Here are some points, each followed by its number:
[-10  39  19  19 -41  -2   7  34] 0
[-13   5  13 -15  -9  13  26  -7] 1
[ -4   1  15  22 -22 -15  15  40] 2
[-20 -26  10  -9  25 -17  -9 -28] 3
[-11  22  -4  -1  12   7 -11 -42] 4
[-15  23   6  33 -15  33  -9  21] 5
[-15  13 -17  -5 -12   1  22  12] 6
[  4 -48 -44 -67  44   1   7 -36] 7
[-35  30  26   8 -22 -15  -5  27] 8
[  9 -23  15 -15  31 -24 -17  -6] 9
[ 26 -12  -5  -3  45  10 -25  14] 10
[  2 -18 -13 -10  36 -34  33  13] 11
[  8  -2 -47 -10   6 -14   8  -4] 12
[ 12  20 -37 -12 -14  28  22  -8] 13
[  0  12  41  10 -29  31 -29 -20] 14
[-18  31 -50 -15 -24  58  22   0] 15
[  7  -5 -10  -4   9   5 -12  19] 16
[ 16  18 -44 -34   2  17  24 -14] 17
[  8 -12 -61  -3  43 -19 -17   8] 18
[ -8  17 -16  -9 -33  25  56   4] 19
[-29 -29   6  27  -8 -32  -8  14] 20
[ -5 -53   4 -19  29 -24  -4 -43] 21
[ -3 -24   7  -8 -28 -45   3 -11] 22
[ 21 -42 -42 -70   6  38  17 -34] 23
[ -4  -1   5  20 -29   2  25 -10] 24
Which three points above are nearest to each new point, looking only along the 2 directions in which the numbered points spread most? Their numbers follow each, nearest first.
[-18  10  76  25   8 -35 -26  18] 20 8 2
[ -6   6 -23  20   9 -11  -2 -13] 16 4 1
[-16  -8   5  -2  10   7 -21 -30] 16 10 11
[ 13 -12  25  19 -10 -49   8  31] 20 22 2
[  6 -13   6  -1  16   1 -45   6] 22 3 10
[  3  21  10  -4  -3  -8 -21 -63] 16 4 10
[ -2  -4  -6  15 -12 -19   1 -14] 16 22 4
[ 27 -40 -22 -33  16 -14  14  35] 18 10 11
[  3 -23  -7  16  16   0 -11  12] 22 16 10
[ 22  47  14   2  15  25 -35  20] 24 14 6
[-12 -32  27  -7   4   4   5 -15] 22 16 10
[ 12 -41 -11  -5  58  19 -51   4] 21 3 9
[-23  19   9   6 -20   5  -8 -26] 24 14 1
[  9  -4  43  -8   5 -21   9 -10] 22 20 16
[ 38  16 -21  -7  17  12  -9 -33] 12 4 16
[-11   6  38 -38 -14   7  -5 -29] 16 4 1
[ 24 -26 -50 -22  27   4  -5 -23] 18 12 7
[ 27  11  15  -1 -24   0  16  25] 24 14 6
[ 16 -20 -32 -33  60  11  -6  61] 18 12 10
[ 11  25   6 -25 -10  34   0  14] 6 1 19
[ 16  -9 -51   0  -5  30  10  -5] 17 13 12
[-10 -19 -10  -3  -3  31  -9 -17] 4 12 16
